The rows below come in pairs that one turn or mirror swaps. Which row does each named row swap with?
j443: [ 2.10 -0.55 -0.21  1.01  0.73  1.94 -0.22  1.23  1.16  1.30 -0.70 -0.91
  0.87 -1.10 -1.30 -3.64 -0.90  0.34  0.01 -1.72 -1.52 -0.98  0.43 -1.22
 -0.50]
j709: [ 1.00  1.06  0.39  1.15  1.09  0.59 -2.11  0.67  2.14 -2.48 -0.46 -1.35
  0.54  1.79  1.24 -0.73  0.86 -0.88  0.13 -0.13 -3.21 -0.76  1.09 -1.35
 -0.56]
j297: [ 2.59  1.26 -2.06 -0.45  0.48 -1.50  0.60  0.20  0.29 -0.64  1.55  0.83
  0.08 -0.49 -0.07 -0.46 -0.63 -0.25 -0.27 -1.03 -1.52 -1.63  1.42 -0.73
 -0.61]
j893: [-0.05  0.80  0.08  0.41 -0.25  0.47 -0.82  0.37  1.55 -0.77 -0.66  0.18
 -1.85 -0.65  1.26 -1.45  0.93  2.75 -0.06  0.05 -0.46 -1.59 -0.56 -1.10
  1.90]
j627: [ 1.84  0.45 -3.08  0.02  2.17 -0.83 -0.63  2.34  0.32  0.56  0.46  0.11
 -0.68 -1.15  1.04 -0.56 -0.42 -0.85  0.05 -2.17 -1.83 -2.19  0.69  0.25
 -1.08]
j987: [ 2.50  0.48 -3.08  0.28  0.04 -1.05  1.71  1.30  0.39  0.00 -0.15  1.09
  0.19 -0.08  0.54 -0.91 -1.01  0.57  0.40 -0.92 -2.07 -2.26  0.73 -0.99
 -0.89]
j304: [ 0.73  1.05 -0.28  1.32  0.08  0.19 -2.03  0.59  1.86 -1.26 -0.76 -1.24
  0.44 -0.14  2.33 -1.30 -0.45  2.65  0.65 -1.50 -0.08 -1.63 -1.10 -0.37
  0.82]
j320: [ 3.09  1.65 -1.63 -0.38  1.24 -0.90  0.42  0.58  0.31  0.23  0.33  1.20
 -0.29 -1.25  0.07 -0.49 -0.43  0.26 -0.05 -1.21 -0.42 -1.74  0.56 -0.13
 -1.27]
j142: [ 0.19 -1.42 -1.31 -0.60  1.43  0.00 -1.13  2.02  0.32 -0.47 -1.03 -1.49
 -1.42  1.35 -0.52 -1.81 -0.62  0.45  0.76  0.03 -3.78 -2.65  0.51 -0.69
 -1.31]
j352: [ 1.33 -0.29 -1.03  0.76  2.77 -0.05  0.24 -0.71  1.19  0.72 -0.03 -0.05
 -0.59 -0.24 -0.36 -1.81  1.54  0.35 -0.48 -3.14 -1.64 -1.65 -1.41 -1.54
  1.91]
j472: [ 2.60  1.74 -2.44  0.43  1.41 -0.58  0.42  1.49  0.88  0.26  1.13  0.21
 -0.15 -0.14  0.63  0.18 -1.46 -0.55  0.35 -0.44 -1.90 -0.98  0.88  0.60
 -1.18]
j770: [ 0.10  0.50 -0.52  1.31  0.56 -0.41 -2.36  0.07  0.25 -0.76 -0.89 -1.00
 -1.00  0.20  1.21 -0.65 -0.31  2.80 -0.17 -0.81  0.08 -2.37 -0.85 -0.66
  1.77]
j873: [ 1.28 -1.21  0.18  1.34  0.60  1.99 -0.86  1.43  1.33  0.59 -1.19 -1.72
  0.86 -0.70 -1.42 -3.23 -0.56  0.54 -0.39 -2.18 -1.65 -1.29  0.46 -1.39
  0.23]
j870: [-0.02 -1.07  0.65  1.02  0.92 -0.65 -0.40  0.63  1.65  1.72 -2.15 -0.60
 -1.59 -0.94  1.14 -0.26 -0.48  0.33  1.22 -1.77 -0.28 -1.09 -0.64 -1.58
  0.46]
j121: [ 1.83 -1.42 -0.14  0.53  2.30 -0.16 -0.31  0.21  1.62  1.32 -0.76 -0.38
 -0.03 -0.02  1.21 -1.37  2.01  0.28 -0.98 -2.92 -1.66 -1.84 -1.39 -0.93
  2.01]
j83: [ 1.92 -0.65  0.78  1.50  1.37 -0.43  1.65  0.84  1.35 -0.53  1.25  0.86
  0.07  1.07  0.77  0.04 -1.98  0.30  1.19 -0.37 -0.77  0.46  0.61 -0.52
 -0.23]
j32: [ 1.86  0.99  0.47  0.93  2.12  1.23 -2.55  0.45  2.23 -2.10 -1.33 -1.40
  0.61  0.61  0.63 -0.79  1.46 -0.70 -0.04 -0.25 -3.23 -1.37  0.32 -1.71
  0.15]
j667: [ 2.76  1.01 -1.74  0.15  1.96 -0.73  0.20  2.06  0.80  0.34  1.06  0.44
  0.06 -0.80  0.50 -0.89 -1.34  0.82 -0.55 -0.64 -0.88 -1.51  2.89 -1.00
 -0.06]
j832: [ 0.80 -1.59 -1.06 -1.53  2.16  0.12  0.05  2.42  0.42 -0.57 -1.23 -1.37
 -1.07  1.17 -0.96 -2.11 -0.31  0.28  0.50  0.88 -2.62 -2.99 -0.13 -0.58
 -0.49]
j849: [ 1.33 -1.68  0.12  0.56  0.21  0.93 -2.04  1.09  1.68 -1.08  2.44 -1.45
  0.41 -0.05  1.77 -0.69 -0.92  0.23  0.08  0.30 -2.32  0.43  0.20 -0.12
 -0.67]
j962: [ 1.73  0.94  0.44  0.42  1.41  1.79 -2.64  0.38  2.43 -1.89 -0.80 -1.95
  0.30  0.52  1.32 -1.09  0.60 -1.07 -0.28 -0.49 -2.38 -0.50  1.44 -1.27
 -0.05]
j276: [ 1.67  1.67  0.96  0.88  1.84  0.92 -2.42  0.56  1.98 -1.06 -1.44 -1.50
  0.92  1.46  0.87 -1.42  0.55 -1.12  0.13 -0.41 -2.71 -0.76  0.91 -0.87
  0.12]
j894: [ 1.88 -1.15  0.85  0.88  1.90 -1.09  1.57  0.71  1.15 -0.70  1.12  1.09
  0.53  0.40  0.80 -0.25 -1.79  1.30  1.80 -1.26 -1.51 -0.31  0.73 -0.40
  0.51]
j206: [ 0.02  0.77 -0.01  0.83 -0.41 -0.71 -1.69 -0.15  1.31 -0.36 -0.76 -0.07
 -0.50 -0.24  1.73 -0.68  0.40  2.74  0.78  0.31 -0.92 -1.18 -2.15 -0.66
  0.80]
j818: [ 2.09 -2.57 -2.22  1.15  2.31  0.92 -0.18  0.91  1.03 -1.93  2.58 -0.41
 -0.62  0.52  0.31 -0.04  0.02  0.28  1.11 -0.36  0.08 -1.43  0.63 -0.74
  0.01]
j277: [ 0.55 -1.35 -1.05  0.70  0.86 -0.71 -0.33  1.62  0.58  1.77 -1.22 -0.80
 -0.76  0.73  1.44 -0.38  0.00 -0.58 -1.45 -0.13 -3.85 -1.89 -0.53 -2.20
  1.17]
j605: [ 2.76  1.33 -1.11 -0.56  1.36 -1.06 -0.19  1.29  0.29 -0.45  0.95  0.61
  0.07 -0.82  0.85 -0.18  0.38 -0.35  0.14 -1.58 -0.75 -2.65  1.94  0.59
 -0.95]
j286: [ 0.70 -2.33  1.15 -0.98  1.83 -0.27 -2.81  1.72  0.70 -1.24  0.96 -1.73
  0.16  1.70  0.74 -0.13 -0.15  1.06  0.18  0.25 -0.58 -1.40 -0.09 -1.05
 -0.31]
j946: [ 0.15  0.71 -0.64  2.00  0.76  0.81 -0.96  0.80  0.69 -2.34  0.17  0.51
 -0.84  0.88  2.29 -0.49  0.78  1.45  0.03 -0.43 -1.31 -1.14 -1.78  0.54
  1.47]
j211: [ 1.50 -1.59 -1.32 -0.75  2.40  0.56 -0.74  2.14  0.42 -1.20 -0.13 -1.01
 -0.87  0.85 -1.09 -1.67 -0.35  0.65  1.20  1.07 -3.51 -2.90 -0.06 -0.82
 -0.93]
j95: [-0.91  0.33 -0.57  1.14  0.70 -0.04 -1.56  0.22  0.74 -0.73 -1.70 -0.35
 -0.78 -0.46  2.08 -0.63  0.14  1.86  0.85 -0.53 -1.39 -1.84 -1.08  0.83
  1.86]
j156: [ 0.57 -2.79  0.60 -0.43  1.50  0.46 -2.68  1.25  0.47 -0.31  0.01 -1.30
 -0.30  0.65  0.52 -0.49  1.29  0.96  0.44  0.58  0.56 -1.28  0.05 -1.87
 -1.16]
j13: [ 1.85 -1.02  0.12 -0.59  0.51 -0.05 -0.60  0.13  0.30  0.22 -1.21  0.53
 -0.39  1.48 -0.36  0.24  1.36 -1.01 -1.89 -0.64 -3.08 -0.98  0.68 -2.21
 -0.76]
j244: [ 0.88 -0.20  0.46  1.71  0.82  0.74  0.32  1.73  0.53  0.01  1.25 -1.00
  1.38  2.65  1.72  0.67  0.76  0.82  0.72  0.47 -1.42  0.08  0.88 -2.03
  0.28]
j734: [-0.18 -1.36  0.02 -0.80  0.53  0.73 -0.31  1.31  0.12  2.51 -0.17 -1.58
 -0.19 -0.44  0.38 -1.07  0.98  1.02  0.88 -2.07 -2.30 -0.75  0.34 -1.47
 -1.01]
j736: [ 1.24 -2.10 -0.11  0.84  0.96  2.43 -1.42  1.49  0.86 -0.18 -0.30 -1.26
 -0.12 -0.20 -2.29 -2.72 -0.89  0.68  0.77 -1.35 -1.64 -1.32  0.09  0.34
  0.28]
j661: [ 3.64 -2.60 -1.57  1.30  1.55  0.73 -0.19  1.14  1.29 -0.57  2.48 -0.06
 -0.40  0.74  0.71 -0.23  0.88  0.57  0.80  0.14  0.12 -1.15 -0.31 -0.43
 -0.27]
j189: [ 1.06  0.16 -0.91  0.59  2.89  0.06  0.42 -0.37  2.19  0.22 -0.09  0.60
 -0.57  0.75  1.01 -0.82  2.16  0.34 -1.18 -1.91 -1.22 -2.31 -1.70 -2.35
  1.19]
j927: [ 2.05  0.67  0.63  0.89  1.33  1.68 -2.11  0.55  2.17 -2.40 -1.37 -1.46
  0.81  1.03  0.70 -1.06  1.12 -0.82 -0.41  0.15 -1.81 -0.46  1.28 -0.81
 -0.44]
j977: [ 2.76  0.59 -1.95  0.40  1.58 -1.86 -0.24  0.95  0.20  0.88  0.39  0.71
  1.30 -0.40  0.61 -0.29 -1.69  0.80 -0.04 -0.68 -1.97 -1.09  1.45 -0.57
 -1.07]
j858: [ 0.87 -0.17 -0.26  1.95  0.37  0.58  0.48  2.04  1.92 -0.73  0.19 -0.71
  1.39  0.97  0.48 -2.20  0.23 -0.21  1.41  1.57 -0.10 -1.97 -0.61 -2.65
  1.47]
j864: [ 2.06 -2.51 -2.00  1.16  3.01  1.14 -0.96  0.32  1.11 -0.82  2.00  0.24
 -0.17 -0.25  0.54 -0.71  0.06  1.57  0.59 -1.05  0.28 -1.64  0.47 -0.67
 -1.04]
j722: [ 0.29 -2.04 -0.31  0.05 -0.13  0.13  0.53  1.32  0.66  2.52 -1.76 -0.82
 -0.15  0.10  1.21 -1.02  1.21 -0.04  0.38 -1.43 -2.50 -1.71 -0.93 -0.91
  0.34]
j268: [ 0.88 -0.27 -0.77  0.45  2.52  0.69 -0.12 -0.19  1.90  0.22 -0.73 -0.65
 -1.20  0.24  0.46 -0.72  1.46 -0.17 -1.29 -3.34 -1.73 -1.82 -1.21 -1.75
  1.94]
j867: [ 2.38 -1.00  0.36  1.54  0.54  1.01 -0.36  2.12  1.41  0.14  1.90 -1.38
  1.85  1.85  1.98  0.06 -0.45  0.34  0.68 -0.21 -0.90  0.10  0.18 -0.06
 -0.52]
j428: [ 0.66 -1.60 -1.49 -0.96  1.72  0.57  0.18  2.00  0.17 -0.73 -0.65 -1.04
 -1.70  1.47 -0.25 -1.85 -0.77  0.28  0.70  1.35 -3.11 -2.92  0.31 -1.04
  0.10]
j908: [ 1.93 -0.48  0.99 -0.65  2.25 -0.02  0.47  0.58  0.13  0.28 -0.11  0.43
  0.72  2.21 -0.25 -0.77  1.14 -0.39 -2.05 -0.73 -2.33 -0.39  0.31 -2.27
 -0.60]
j434: [ 0.90  0.07 -0.66  1.96  0.26  0.31  0.17  1.75  2.02 -0.43  0.48 -0.88
  1.89  1.23  0.07 -1.89  0.53 -1.42  1.28 -0.14 -0.62 -2.58 -0.02 -2.63
  1.95]
j404: [ 1.45 -1.20 -0.62  1.61  0.03  2.38 -0.60  1.06  0.99  0.81  0.26 -1.17
  0.18  0.08 -1.89 -3.25 -0.94  0.69  0.66 -1.90 -1.36 -1.59 -0.04 -0.65
 -0.05]
j971: [ 1.39 -0.09  0.28  1.60  0.69 -0.62 -0.69  0.52  2.26  1.52 -1.67 -0.46
 -2.06 -0.66  0.84  0.55 -0.10  0.80  1.52 -1.60 -0.25 -1.03 -1.01 -1.97
 -0.02]
j538: [ 0.69  0.84  0.06  1.18  1.25 -0.47 -1.09  0.32  0.08 -1.24 -1.05  0.51
 -0.12 -0.06  1.72 -0.68  0.06  2.65  0.35 -0.17  0.68 -2.44 -1.16  0.00
  1.58]
j357: [ 1.44  0.60 -0.47  1.39  1.02  0.18  0.04  2.04  2.41 -0.58 -0.05 -0.76
  1.20  1.37 -0.68 -0.84  1.01 -2.49  0.71  0.46 -1.32 -1.98 -0.01 -2.42
  1.82]
j658: [ 0.72 -1.74 -1.13 -0.77  1.22  0.46 -0.56  1.66  0.07 -0.51 -0.86 -0.71
 -1.20  1.18 -0.76 -2.09 -0.44  0.07  1.90  1.51 -2.84 -2.54  0.29 -0.22
 -0.91]
j696: [ 2.44 -1.53 -2.19  2.29  2.47  0.45 -0.65  0.25  1.10 -1.13  2.37 -0.47
 -0.28  0.42  0.05 -0.39  0.50  0.79  1.46 -0.17  0.79 -1.22 -0.01 -1.32
  0.49]
j227: [ 1.12 -0.57 -0.53  1.58  0.00  0.56  0.95  2.37  2.09 -1.11  0.82 -0.96
  1.18  1.11 -0.45 -1.60  0.22 -0.91  0.92  1.39 -0.60 -2.03 -0.19 -2.65
  0.90]
j329: [ 0.83  0.91  0.19  1.02  0.54  0.34 -1.10  0.82 -0.12 -0.90 -0.91  0.20
 -1.82  0.88  1.25 -0.26  0.92  2.50 -0.20 -0.44 -0.34 -2.95 -0.96  0.72
  1.31]

j472 pairs with j95
j352 pairs with j696
j443 pairs with j858
j83 pairs with j870
j736 pairs with j357
j244 pairs with j734
j770 pairs with j297
j404 pairs with j434
j722 pairs with j867
j538 pairs with j320
j32 pairs with j211
j277 pairs with j849
j927 pairs with j832
j818 pairs with j268
j894 pairs with j971
j227 pairs with j873
j667 pairs with j893

